Each path below is one point turned by a fixed rotation once a step. After each direction that follows a path, write how fast that rotation turns it, in deg/step (0 if it stays still).
Each turn is a multiple of 5 degrees from 10 to 175, or 0.
Each row of a path follows its step; steps can be skipped.

step 0: [  2  -4  13   3   2   5 -13  11   0   3   1  11  -3  25  18   3  -6   8
   3 -12  -9  19 -14   5   7  -8 -19  -2   5   6  13  -6  10 -12 -17   9
   6 -11  12 -12  16]
step 1: [-10   5 -10 -12  22  -2   6 -16   3  22  -9  -2  -9   1 -14  -2   0  13
   0  14  -3  -2  -2   3   7   1   2  -4  24  -2 -10 -13   5 -23 -20  -5
   6   6  10  -6   8]
step 2: [ 14   3   4 -10  -7   1 -10   4  17  -9  -6  -1   3   8  14   8 -15  -1
  -5  10   5   4 -14  16   8  23 -11  -4  15   0  -3   8   7  -2  -5 -14
 -13   9 -11  -6  27]
step 3: [ -1 -13  10   6  -2   5  -7 -13   7   9 -20   4   0  16   6 -11  31 -20
   6   1   5   6   3  -1  13  -7  -1   2  17  -7  -9  -1   9  -7 -24   1
  -5  -9   6   9   7]
step 4: [  0  21  -5  -2  -2   4   1 -10  11  -1  -7   6 -21  19  21  -8 -19   5
  -5   4   3  -7  -3   8   8 -10 -15  10  10 -21 -11   2  -1 -19   0  -1
   6   0  -8 -16  -7]
step 5: [  4   5   9 -28   3  13 -10  -7   3  14 -11  13  21  16   2  11   5  14
 -13   3   4   5 -20 -16  12   4 -11   5   7  -5  -5   2  -6   4 -11  -3
  -7   2  12  14   0]
step 6: [ -7  -2   0  -4 -12  -5  16  -3  11   4  -4  -1  -7  18  20  -3 -12   3
   2 -16 -18  13 -15   9  -5  -7   6   4  12   4 -11 -24  19  -2 -21  -1
  -1   0  -3   3  11]
step 7: [ -2   0 -15  -4   7  -5  -8 -23   2   2 -15   5   3  18  -6   4 -10  11
  17  11  12  -7  -8   1   6  -6  -5  -5  19  -5  -3   9   1   4  -7  11
   6  -6  19 -15  27]
step 9: [  0 -24   0  11  -9   3 -15  -3  13   0   0  15   1  28  21   1   7   5
   0   6  -2   2   3 -14  -5  -1  -8  10  11  -7  -2   1  12  -8  -8 -17
 -12  -3  13 -17   6]
step 10: [-10   4   1 -13  -6   7  -6 -15   0  26 -16  -4 -16  13  -8  -6  -6   7
   1 -16   2   0  -2   4  26  -3 -22   0   3   2   3  -9  -2 -17 -12  -3
   7 -11  -8 -13  -2]
Directions:
[ 0 -6 -2 -3 -1  1 -4  4  0  1 -1 -3  3  0  4 -1  1 -4  2 -7 -4  5  0  1
 -5 -1 -1 -1 -2 -5 -1  0  2  0  3 -6 -4  1  3  5  4]
115

step 1: [ -8 -13  18 -10 -15  -2  -2 -16   0   8   6   5   5  13   9   4  -1   0
   5  -7  -4   7   7  28  -9  12  -7   6   8   7 -15 -10   9   6   4   7
 -10   4  16  -8   4]
step 2: [  0 -15  13  -2   9 -21  -1 -14  -2   0  -3  -6  12  -2   4  -5   3 -10
  -5 -14 -21  13  -2   7  -7  -3  -5   1   0  -4 -16  -9   5 -19  17   2
  -8   9  10   0  18]
step 3: [ -9   2  -4 -13   0   1   6 -15 -10  -5 -17 -11  -1   7  16   3 -24 -11
  -3  -7   0  18  -4   2   8   2   2   9   1  -3 -10  -7 -10 -12   8   4
 -14  18   5  -6  16]
step 4: [ -5  -5  -7 -28  -7 -12   1  -5   2  -2   2 -14   0  12   8  -4 -10   2
   4 -13   4  33   3  -3  11  -2  -4  -3  -2 -11   8   3  13 -15   7  -6
  13   5  -3   2   8]
step 5: [ -1  -7  10 -20 -19  10  20  12   0  -6   1  -1  -2  12   2  -2 -15   1
   0   3 -19  19  11   8  14   2  -9  -2   3  -7  -7  -1  12  -4 -16  -6
  -1  -2  -6  -3  16]
step 6: [-12 -15  11 -23  -2  12   7   3  11  -7   4   6  -3 -16  13 -22   3 -13
   3  -5 -19  13 -10  -4  -9   0   0   7   4  -1  -2   3   7  -6  -6  -9
   7  -9  -5   2  16]
step 7: [ -7  -1   9  -5  -6  16   0   2   3 -13 -20   4  -7  -7  25  -3   3   3
  -8   0  -6  19   2  -3  -7  21   0   7  13  17 -14  -5   7  -6   4  -9
   3  -8   4 -15   2]
step 8: [  0  -6   9   3 -20  -7 -20  12   7  -3   2  -8  -2   0   8  -6  -2   0
  12 -12   8  25   2  -3 -16   4   5   5  12  12 -11  -2   2 -12  10   3
   0 -17   9  -4  16]
step 9: [  0  -9  14   1 -11   2 -11  -5  -8  10  -7  17  -3  10   5  -4   1  12
   3   8   4  23   6  11  -4   2  -7   1   3   5  -2  -9  -5 -20  -9  14
 -11   3  16  -6  25]
step 10: [ 18  -9  10  -7   2  -3  -9 -13   6   4 -10   6  -7  -1  -1  -7  -8  13
   4  -7 -13  18 -17   2 -10  -9  -4   5  -4  -2 -10  10  -1 -21   5  13
   6  15  -4  -1  19]
Directions:
[-4 -2  0 -1 -4  5  1  6 -1  0  2  1 -8 -6  1 -4  3  3 -2 -4  1 -3  1 -3
  4  0 -1 -6 -1  1 -2  1  3  2  4 -2 -4 -1 -1 -1  1]
45
[ 0 -4  4  1  1 -4  0 -3  5  1  0  3 -4  0  5 -1 -2 -4 -1 -2 -6 -3  1  2
 -1  2  3  1  3  4  3 -3  2  5 -1 -3 -1 -7 -3 -2 -5]
60
[ 1  2 -5  5 -6  0 -5  0  1  2 -3  3  3 -1  1 -5  5 -1  3  3  0  0  2  2
 -5  1 -3  4 -4  4 -3  1  1  5  1 -6 -1  0  0 -3  4]
45

step 0: [ -7  16   0   2 -12   7   7  -8   0  -3  -4   0  -6   0   1   7 -16  -7
   8  -2 -13   4  -6   4   2 -15  11  -9 -14 -10  -1  24 -22   2 -12   0
  16  -6  -3   9   7]
step 2: [ -4   0  -7  -3  -3  -6 -12  -3 -15  -2   5   1 -13   9  15   3  -8 -10
 -17   5  13   7   1  12  -7  -1  15   6  15 -18 -15  -7   3   0   7 -12
  13 -10 -12  -9   5]
step 3: [ -4  10   9  -3   8   2  -1   1  -4   7 -13  -6   2  29  12  -1 -19   5
  -7  14  10  -3  -6  15   2 -16   2   3 -14 -11  -5  13  -6   5  -5  -7
  14  -6  -6  -7   4]
step 4: [ -8  13 -14  10  -1  -7   4 -16  -1   3 -17   8  -1   4   5   8 -11  -3
  -4  -2 -15  -5  -4  13   4 -18  18   0 -18  13   1   5  -8   0 -12   2
  14 -13   4   8  -2]
step 5: [-11   4 -16  -1 -15   6  -5 -12   0  12   8   8 -15  -9 -10   6  -3  -7
  10   5  -2   6 -12   3  -7 -22  18   5   5  -6 -13 -11  -1   7  -2  -7
  10 -19  -6   1   2]
step 6: [ 11   7   1  -3  -6   7  -1  -2 -21  13   2  10 -15  10   6   0 -12 -12
  -8  -5   9   8  -2  -5  -5  -9   7   5  10 -20 -13  18  -5   8   9  -3
  11  -8  -9  -7  14]
step 7: [-15  15   9   2   8   3  -8  -3  -6   8  -7  -2   0  24   2   8 -12  -4
 -28  -1   4  11   5  13  -7 -10  14  -3  -7   7  -6  13   3  11   0   2
  12   5   3   0   5]
step 8: [-17  17   1   5  -8  -4   1 -13   2  -9   6  -2  -3   5   7   1 -11 -15
  -1   2  -2  -4   1  20   2  -3  22   4 -17  -1 -11  -9  -5  -3 -19 -13
  14  -8  -1   8  -5]
step 9: [ -6   5 -12  -7   0   7   7 -14   3  18  10  14 -10   0   7  -4 -11   7
   9  12   7  -9 -14  -2   2  -8  10   1   1  -7 -16   6 -13  -1  -9  -9
  19 -19   4   1   4]
step 10: [  2   3 -16  -6 -10  -5  -1  -6 -18  21 -16  16 -15   3  13   1  -9  -1
 -20   6   2   9  -3   2  -1 -10  16  -4  11   0   0  10   3   2   0   1
   3  -5   0 -10  13]
Directions:
[ 3 -1  4  1  3  0  3 -7 -3  3 -3  0  3  2  1  0 -3 -1 -3  3  2  7  2  0
  3  1 -2 -7 -3 -7  1 -5  3  1  3  5 -1  1 -2  2 -3]
90
[-1 -1  0  4 -2 -2 -2  0  2  3 -7  4  4 -2 -6  3  3 -3 -1  2 -1  3  4  3
  0  4  6  1  1  4 -3 -1  1 -2  3 -6  0  3 -1 -1 -6]
115
[ 2 -3 -5  0 -3 -4  4 -4  4  0  3  4  1  3  0 -3  1 -1  4 -1  3  0 -4  4
 -8  2  0 -4 -7  2  5  2 -3  3  1 -2  1  2 -2  0 -1]
80
[ 3  0  0  3 -1  1  1  2  1 -2 -4 -2  0  2  2  0 -1 -2 -3 -5  8  3 -2 -1
 -2  2 -2 -1  7  2 -1 -3  3  5  2 -2  2  1  0 -9  4]
85
[-1 -2 -4  2 -2  4 -1 -2  3  4 -6  2 -4 -4 -1  3  2 -3  2 -1 -3  3 -5 -4
  1 -3 -4 -3 -1 -1  0  2  1 -4 -5  1 -4  1 -5 -1  7]
70

step 0: [  6  17  -2  -2  -3 -13  17  11  -6  17   5 -10  22   7  17  -2   1   8
  -2   2  12   2 -15 -18   9  12   8  11  -9 -12  15  11  -3  -3   0  -2
 -11  -6  -5   7  10]
step 1: [-12  10  -2   4   4 -12 -17  10   2   5  15  14  17  -1  16  -7   4  -5
  -2   2  -1  10   9 -13  11   0 -23 -10  -6 -15  -7   3  -4  -7  10  -7
  14   1  -8 -12  17]
step 2: [-12  -6 -18   9  -2   3  -4   2  16   0  -4  14  -8  -5  21 -14  20 -10
  20  -7 -10  -3  19  -4  -1 -16  -3   6   0   0   3  -5  -6   9 -14   9
   0   9 -13   2   1]
step 3: [ -6   5  -2  -6  14   7   8  -1  -4  -2   0  -9   7  -9  23 -12  13  -6
  -9   4   4 -11  -6 -10  -5   8   4  30  14   1  10   8   7   8 -15   6
  -1  -7   1  17 -16]
step 5: [  4  -5  -6   7   4 -12 -10   5   8  15  -1  14  -1  15  16  -6   2 -11
  24  -4  10  -4  22 -17  20   9  -6  -2 -12   5  -4  -2 -10 -11  15  -9
  -2  -2  -3  -2   4]
step 6: [  0   4   4   5  -1   7 -20   0   7   9  -1  19   0  -4   4 -28  24 -19
   6   3   3   3   1  -5   0  -5  -4  -4  15   5   1   9   4  13 -13 -10
   0  -2  -8  19  -8]
step 7: [ -3  14 -22  -6  -4  -1   9  -6 -22  -5   3  -9  -3  -4  24 -13   3 -10
  -3   3  -4  -6  -3  15   0  -2   7  10   9  -7  13  10   6  20 -11 -17
 -14   0   4   0   3]
step 8: [  4   5  -9  -5  15  -5  14 -11  -7  11   7 -15  25   6   9  -5  -7   0
  -2 -12   8  -7  15  -4  22  17  -8   2 -11 -12   3  16  -6  -3   5   5
 -12  -3  -6   4  11]
step 9: [ -7   4  -4  -3   0 -19 -15   3   1   7  -7  25  11  -4   1 -10   4  -1
   3   1   4   1   5 -34  14  -8  -4 -11 -15  -8 -14   4   7   3   0   4
  -2  -5 -12   6   9]
step 10: [ -3 -11 -16  12  12   7 -13   7  -4  -1   1  14  -6  -1  22 -20   9  -4
   7   8   3   8   0  -1   3 -20   1  16   7  -8  -5 -11   4   4 -18 -13
   1  17   1   7   8]
Directions:
[-4  2  3 -1  3 -4  1  0  1  2 -4 -6  1 -3  0 -2 -3  4  4  5  4  3  4  3
  3 -1 -3 -4 -4  1  4  0  0 -2  1  1  3 -7  1 -3  4]
95
[ 3 -2  5 -3 -3 -1  0 -2  0 -2 -2  4 -3 -2 -2  1  4 -1 -1  6  4  2 -2  3
  6 -1  3  9  3  2  2 -1  2  1 -4  1 -1 -1 -7 -1  4]
100
[ 1  4  0 -4  4 -1  1 -1  1  2  0  1 -1 -1 -2 -3 -2  0  4  0 -1  9  3 -1
 -5  0  3  2  1  0  2 -7  2  6 -6 -1  1  3  2  2 -6]
95

step 0: [  6  -2  18  -2   4  -7   8  14   9  -3 -26  -7  14   2  -3  -4   1   5
 -11  11  12  -1   6  -4   3   4  -7  -4 -19   0  19  -3  -1   9   9  -5
  -8  31  -3  11   1]
step 1: [ -9  -1  -5  17   7  -5 -17   6  -8  27 -14  -6  -3   9  -2 -12  -4  -7
 -10   3   9  -1  -2  -3  -4  21  -4   4  -2   6  11 -13  10  10  13 -10
  -5  -2 -14 -13  17]
step 2: [  8  19  -7  18   6  -1 -11   3 -11  -9 -19  -6 -11  -4   3  15  -4  11
 -19   1   5   6   6  -3   2  10  13   2 -10  22  -6   7  15   2   5  -6
  16  -3  11   9   7]
step 3: [ 13  20 -18   1  -7  -2  -5  -1 -23   5  -2  11   4  10  16  17   6   3
  12   2  -6   8 -17  -2 -13  -1  15  -1  -2   4   3  -2  -6 -12  25   6
  -5  -6  -8   0   8]
step 4: [  5  22   9  -1 -25   4  13  -1  -8   0  -2   5  -2  -3   1  -1   0   4
   8  27   9   6  -3 -18 -19 -16  -5   2  -2   2   5   5   2  -6  -8  -4
   3  17   6  17  11]
step 5: [ -6  10 -11   4  15  11  -2  -8   6   9  -4  11   4  -3   3  -7  -8 -15
  18  11  17 -11 -18  -9  -8 -11 -18 -13 -11  -5   8   4   2  -5   5 -13
   6  15 -10 -16   0]
step 6: [  3   3  11  10  14  22 -23  -9  -6  11   0  -1   6  -6  -8 -15  -4   9
  -4   3  -6   4   7  -8  -8  -7   1 -12  -3 -10   3  -4  25  -3  -8 -16
  22  -2   8   8  -7]
step 8: [  1  -1   5  -2 -18  -2   6  -4 -21  20  13 -12  -9   9  -5   5  -3  12
  -6   9 -12  -6  -3  -9   4 -21  -2  -5 -11  -3   5 -19  -2   8   2  12
   2 -11  25  -3   9]
step 9: [-11  14  -5  -6  -4  -5  24   9  -9  -7  -3   1  -8 -10 -11   5 -23  -2
   1 -10   6 -30  -6 -14   4  -8 -11  -5   5  -5  -5  -2  -1   6  20   6
   7   8   9  -4  -5]
step 10: [-18   7  12   8   6   8   2  21 -15   4  -7   6   6  10  -3 -14   3   5
  11 -24  -5  -6  -8   2  -6  -4   5 -16   7  -8   8   0  11  -8  -7   5
  -6  14  22 -13  -3]
Directions:
[-2 -2  1  4 -2 -3 -5  4 -1  3 -3 -3 -2 -1 -2 -3 -6 -1  5  0  0 -4  3  2
 -3  1 -5  0 -4 -4 -1  8  3  0 -1  2 -2  3 -2 -2 -2]
80
[ 2 -1  2 -1 -2 -1  1  1 -2 -6 -1  0  0 -8 -7 -2 -4  1 -2  6 -1  4  2 -5
 -1  2 -2  1  7  4 -2  0  3  1 -1  2  3  0 -1  0  2]
155

step 0: [  8  -4  -8   0 -21   1  -3 -14 -14   7   1   8   5   4  10  17  -2  14
 -10   5  -4  -5   3   1  -1  33  -3   0   0  -2 -11  -1   2   3   3   5
  -2  12   0   9 -12]
step 1: [ -7   2  -3 -12   4  28 -16  -1   2 -12 -10  13   9  11   8  14   0   4
  11  19  -3  -1 -11  -1   6  -1  -5   2   4   5  13   7  -4   7  -4 -11
   1  -6  15   5   2]
step 2: [ -6  17  -4  -1  -6   2   3  -3  -9  -3 -13  -5 -17   8  -7   5  -5   3
   8  14 -14   4  -6   9   3 -12   1  -1  -1  -1  -6  19  -9  -4  12  19
  -4   4 -19   5 -15]
step 3: [ -4   1   3  -3  19   2   6   1  13  -3   0  -6   3  -6  -3 -14   6  21
   1  10   3  16  -2  -5   0 -12  -7 -14  -4   6  -3   1  -9 -16  13   5
 -18  -7  19 -10   4]
step 4: [  7   6  15  -5   0 -17  -1   2  -2  14  -7   2   3  -7   3 -17  -1   6
 -19   7   0   5  -4   3  13  -6  -3   4  -8  -7  -6  -7  16   5  -9  23
  14   2  -2 -13 -11]
step 5: [  0  -1   0   3 -10  -6  12 -17   6   6   7   0   6 -11  16  -5  -1   4
  -3  12   3 -10 -18  -6 -11  -4   6   1   6  13  12 -13  10 -16 -14 -19
  -1   9   5  -9   6]
step 6: [ -9  14   4   2 -15  -2   9   6  -5 -17   3  10   2  -1  19   6  -8   0
  -5 -11 -11 -15   6  -1   3  -8   5   7   7  -6  -8   2   2  20 -18   0
  -9 -12 -10 -10   5]
step 8: [ -1   1  -6   3  -8  -1 -11  10  -1  -7   5  20   3   3  -6  -7  -2  -7
  19   8  -4   2  12  -6  12   5  -6   7 -10  -6 -26 -12 -10   6   0  11
  -8   9  18   7  -6]
step 9: [ 15 -11  13  14   4  15  -4  -7   1   8   4   3   6  13   1   2 -10 -10
  -5  15   3 -11  -3  13   1  -1 -21  -4  -9  -6   9  11  -9 -18   2   4
   3   7   7   6 -14]
step 10: [  6   6  -1   0 -10   3   1   8   1 -12  -8  23  -3   1   2  -9  10   2
  12  21  -4  11  11   0  -1   0   2 -12  -7  -5  13   3  -1  -8   9  -8
   9   0 -17 -24   0]
Directions:
[ 0  3  0  6  4 -1  0  4  4  3  4  0  0  3 -1 -4  2  8  0  1  1 -2  3 -1
  4  0  1  3  0 -4 -1  5  0 -5 -3 -2  6  4  0  1  1]
65
[-4 -2 -3  1  0  4 -6 -2 -4  0  1  5  4  4 -2  3  2 -1  0  4  5  3  2 -3
  0  0 -2 -3 -1 -5  4  4 -4 -2  1  5 -4  5 -4  1  1]
45
[-3  2  4  2  3  1 -4  3  0 11 -2  1 -3 -3  3 -3  2  3  2 -2 -3  2 -3  0
 -4  1  1  3 -1  1  5 -2 -4  0  1  2 -4 -2 -3 -5 -2]
45
[-2  5  0  0  0 -2 -4  3 -8 -2  3  2  0  4  2  3  2  3  0 -1  0 -2  2 -3
  0 -3  3 -2  7  8  3 -1  1 -1  1 -2  1 -3  0  3 -6]
70
[-1 -1  0 -2 -4  2  0  4 -3  2  1 -1  2 -1  4  4  0  2  2 -3 -2  3 -2  3
  0  6 -2  1  5  5 -1  5  4  1 -7  0 -2  5 -2 -1  9]
60
[-2  2 -6 -1 -1  2  5  2  0  3  0 -2  6 -4 -3 -2  1  0  1  6  3 -3  2  1
  0  4 -4  0  3  2  3 -5 -4 -4  1 -1  1 -6 -1  2  5]
160
